In the rows, zero is written as 128.
First come named turns, each shown by rows before and after it. For each pair of rows after them, which turns, in which order, take the first row to the second? The first pair is done for you.
turn z832:
[ 88 169 138 126 174 100 144  94 125 133 109 173 129 122 146 113 153  69
 137 111 115 104 116 185 184 147 151 149 101 111 117 171]  ->  [114 147 165 130 148 100 121  77 129 132 125 145 173 119 161 150 161  57
  83 100 101 127 113 180 143 156 119 168 114  91 114 139]
[150 122 121 127 111 138 119 172 144 113 132 179 128 135 100 129 143  77
 125 146 167  88 128 150 163 114 118 150 135 139 105 121]  ->  [154 113 126 133 109 135 114 160 144 112 136 174 138 132 100 136 144  80
 107 138 166  89 131 149 157 113 112 152 133 129 103 111]
[134 103 124 133 120 105 131 170 132 144 120 117 110 145  92 109 143 146
 151 169 142 150 126 114 166 125 121 108 136 161 134 140]  ->  [131 100 121 150 137  97 128 138 121 120 116 147 104 135  95 106 152 170
 124 133 152 108 132 130 190 130 143 120 120 139 128 129]
turn z751:
[135  67 127 162 129 101  89 126 147 103 120 121 114 132 144 117 164 119
  77  82  92 108 139 115 136 134 106 111 138  61 122 133]  ->  [106  55  97 159 124 120 106 150 139 107 126 112  89 139 142  70 137 159
 135  96 112 121 156 107 122 114 122 107 134  89 166 140]
[136 121 133 131  98 132 133 131 134 148 141  99 156 117 140 142 127 124
 126 135 128 155 130 131  89 121 120 144 141 118 143 120]  ->  [149 114 138 134  98 133 129 143 139 145 142 106 155 126 136 145 128 123
 122 138 126 165 131 127  95 123 110 137 138 122 140 117]
[168 106  88 194 166 152  82 159 129 123 143 144 137 160 117 112 150 157
  93 120 144 133 124 115 159 107 124 103 101 102  63 143]  ->  [107 118  57 198 163 152 104 132 109 147 148 121 144 145 138  82 139 179
 138 124 150 119 134 137 140  98 160 141 107 103  98 154]
turn z532:
[124 112 147 158 155 164 133  85  99 100 155 128 133 123 153 109 113 200
 129 105 131  93 148 143 149 120 151 164 117  85 144 137]  ->  [108 124 133 151 151 165 144  95  95 114 157 118 127 124 155  93 103 198
 164 124 129 106 146 144 141 113 157 160 125 106 157 150]
[149  98 110 192 129 160 128 115 126 118 125 171  94 117 120  88 143 169
 103  96 141  70 134 130 159 120 159 112  85 140 147 122]  ->  [124 110  92 179 125 166 139 131 121 135 122 158  83 122 118  66 132 168
 147 123 145  83 130 130 154 116 170 111  94 163 165 143]
[118 178 119 116 139  99 131 106 134 157 108 141 127 112 133 143 129  92
 145 139 115 109 102 131 152 143 150 133 140 137  91 154]  ->  [116 179 121 112 132 100 132 113 136 163 114 130 130 118 127 144 127  89
 152 149 112 118 100 127 144 144 144 132 144 147  94 159]
[125 152 130 156 122 145 141 127  80 129 120 185 151 153 132 117 132  67
  92 128  83 126 105 107 106 174 121 111 153 143 155 165]  ->  [124 154 128 157 125 145 138 120  80 124 121 191 149 155 131 119 129  68
  94 122  84 120 109 106 113 171 123 108 151 140 153 165]
turn z975:
[127 125 177 134 109 133  75  40 141 115 147 142 133  88 143 157 190  99
  44  92 118  62 116 118 131 197 117 199 105  48  74 123]  ->  [ 85 133 155 125  90 140  90  31 125 156 163  88 161  79 171 152 178  95
  86 120 112  87 117 126  81 191 127 235 130  55 108 133]
[172 139 127  84 130 134 165 146 105 174 108  95 135 132 153 133 100  73
 170 181 137 156  95 135  96 185 133 137 165 141 116 147]  ->  [181 143 126  83 144 133 164 161 111 161  97 127 108 135 136 123 104  71
 172 177 147 147  94 133 130 186 137 113 151 153 105 157]
[136 136 159 149 138 122 115 117 127 103 123 146 124 123 119 141 136 125
 104 102 149 104 145 125 148 140 124 114 123 117 111 134]  ->  [131 127 164 152 127 127 115 104 124 109 132 127 146 115 134 150 135 126
 100  99 142 110 146 132 121 141 119 129 132 108 119 129]
[114 151 117 118 110 109 124 118 112 169 138 118 180 103 175 150 148 127
 126 156 119 110 118 128 116 164 114 173 146  98 122 126]  ->  [ 98 163 102 109 115 109 135 133 116 180 130 117 163 103 169 134 138 125
 162 171 122 113 114 129 122 162 129 163 144 121 129 143]
Pairs:
Each pair is two turns apart.
[179 145 135 154 107 127 123 145 106 188  99 141  87 120  96 155 127  85
 112 172 134 112 133 136 115 164  93 133 180 123 119 100]  ->  [157 146 108 152 120 136 134 165 101 179  92 156  58 126  91 115 109 112
 154 174 152 104 144 136 128 147 109 118 171 139 145 110] -> z751 z975
[159  88 123 167 141 141  99 135 144  93 126 162 105 150 136 135 130 155
  87 105 122 119 134 105 131 143  84 106 132 126 117 114]  ->  [ 94  97  85 170 142 142 125 118 117 116 129 143 100 144 156  91 114 184
 147 111 137 102 140 127 118 129 136 132 134 133 153 128] -> z751 z975
[129  96 124 139 135 146 122 151 139  93 125 151 104 123 119 114 117 155
 114 124 124 127 150 113 125  84 121 123 102 111 156 119]  ->  [147 103 139 140 134 141 114 140 147  90 121 161 115 120 119 137 130 136
  85 118 116 118 142 118 130  95 113 125 106  99 134 112] -> z751 z751
[134 119 135 124  94 129 142 146 124 137 110 141 119 161 146 148 111  95
 104 169 117 156 104 119 144 125 116  97 126 152 104 164]  ->  [135 113 134 139 114 117 133 126 123 115 104 172 114 156 144 150 118 113
  78 141 123 123 108 134 168 123 129  96 112 130  90 153] -> z832 z975
[106 127 127 122 106 136 131 103 118 164 138  81 160 123 147 124 116 127
 135 140 139 145 130 128  79 128 143 159 144 129 155 125]  ->  [163 142 161 120 119 119 109 101 136 147 122 124 150 126 123 166 143  80
  83 130 125 132 113 125 128 148 117 128 133 119  96 127] -> z832 z751
[170 128 151  96 132 139 124 122 137 110 134 134 172 133 148 146 128  88
  82 135 111 162 134  97 105 143  90 123 144 108 115 119]  ->  [176 140 145  85 133 144 134 152 144 113 122 139 152 139 133 132 119  77
 114 160 113 175 131  94 121 147  91  99 141 136 117 137] -> z832 z532
[105 131 118  78  86 137 160 158 115 124 165  35 154 129 124 130  94 129
 169 171 125 151 139 151  85 135 106 178 156 104 210 145]  ->  [154 110 163 105  97 124 127 117 128  77 166  67 176 125 127 179 120 132
  61 115 118 122 142 152  98 149  78 184 141  48 168 105] -> z532 z532
[154 167 167 123 145 104 109  78 115 126 108 136 145 101 124 175 150 103
  59  91 131  68 105 152 156 144 150 147 118  78  69 117]  ->  [166 101 143 137 157 145 103 161 124  74 116 158  84 134  92 108 110 188
  96  89 174  90 147 118 154 107 142  91  86 114 128  92] -> z751 z832
[176 121 149 121  92 143 114 154 142 139 134 108 153 137 141 160 141 107
  99 145 102 168 120 106  95 135  78 122 146 130 114 124]  ->  [124 154 106 111 120 138 145 169 123 152 112 140  93 137 132  96 122 122
 185 166 128 141 115 121 143 122 132 107 126 171 134 172] -> z975 z832
[ 46 114  92 114 102 101 147 130 106 114 173 164  91 109 155 120 115 118
 214 153 145  78 140 179 162 103 175 155 135 129 114 113]  ->  [ 51  96 108 129  91 102 135  96  99 114 190 140 133 103 177 148 127 125
 166 130 130  75 150 184 127 106 162 188 144  93 113  82] -> z832 z975
[113 137 117 121 147 126 102 126 114 117 132 171  86 131 127  84 135 139
 109 111 157 104 109 130 175 127 130  98 133 146 110 137]  ->  [ 98 162 120 115 143 114 113  95 109 140 136 155 111 120 141 108 149 113
 107 115 139  99  95 144 164 136 143 125 148 130  95 149] -> z532 z751
[119 119 126 140 131 126 128 115 118 125 131 140 121 126 146 109 125 150
 119 112 137 115 140 137 124 120 131 148 131 111 136 113]  ->  [126 115 123 138 126 128 129 133 124 120 126 142 115 132 141 102 121 156
 126 115 142 125 141 132 122 117 127 139 127 119 140 116] -> z751 z751
[131 148 124 110 138 106 115 147 142 119 107 182 112 158 139 133 139 137
 140  94 138 130 134 158 164 127 138 126 141 143 108 154]  ->  [132 133 136 121 131  99 107 120 132 113 121 170 145 147 154 148 147 145
  99  76 130 122 142 156 141 129 138 153 147 114 109 129] -> z751 z832
[112 136 111 137 154 143 165 112 120 144 162  77 118 112 184 129  85 166
 144 103 118  90 115 129 133 137 131 127  79 144 138 123]  ->  [131 123 110 135 156 151 155 151 130 131 160  85 105 126 163 122  77 169
 149 109 126 109 118 115 140 133 113  98  74 159 140 119] -> z751 z751
[148 107 113 143 156 155  86 110 124  65  99 178 102 138  87  96 151 149
  97 119  98  85 147 133 172 163 118 111 119 145  91 128]  ->  [ 99 138  95 141 154 147 106  74 105  94  96 164 107 123 106  86 153 140
 131 127 100  66 137 158 171 164 155 144 127 143  96 152] -> z532 z751
[120 121 119 123 119 136 114 115 116 145 134 114 139 138 154 123 143 133
 135 140 129 119 134 127 115 109 144 143 130 138 119 131]  ->  [143 125 135 118 122 128 104 119 124 138 126 131 134 139 144 139 152 115
 116 138 122 118 127 125 136 122 130 128 125 135  92 132] -> z975 z751
[160 135 127 106 104 113 106 146 112 160 104 127 157  95 125 167 134  65
  89 160  99 165  94 139 101 143 125 140 137 133 102 137]  ->  [128 155  99 102 128 111 123 155 104 166  92 156 114  98 116 119 126  79
 149 169 116 137  93 151 145 135 166 132 125 160 109 169] -> z975 z832
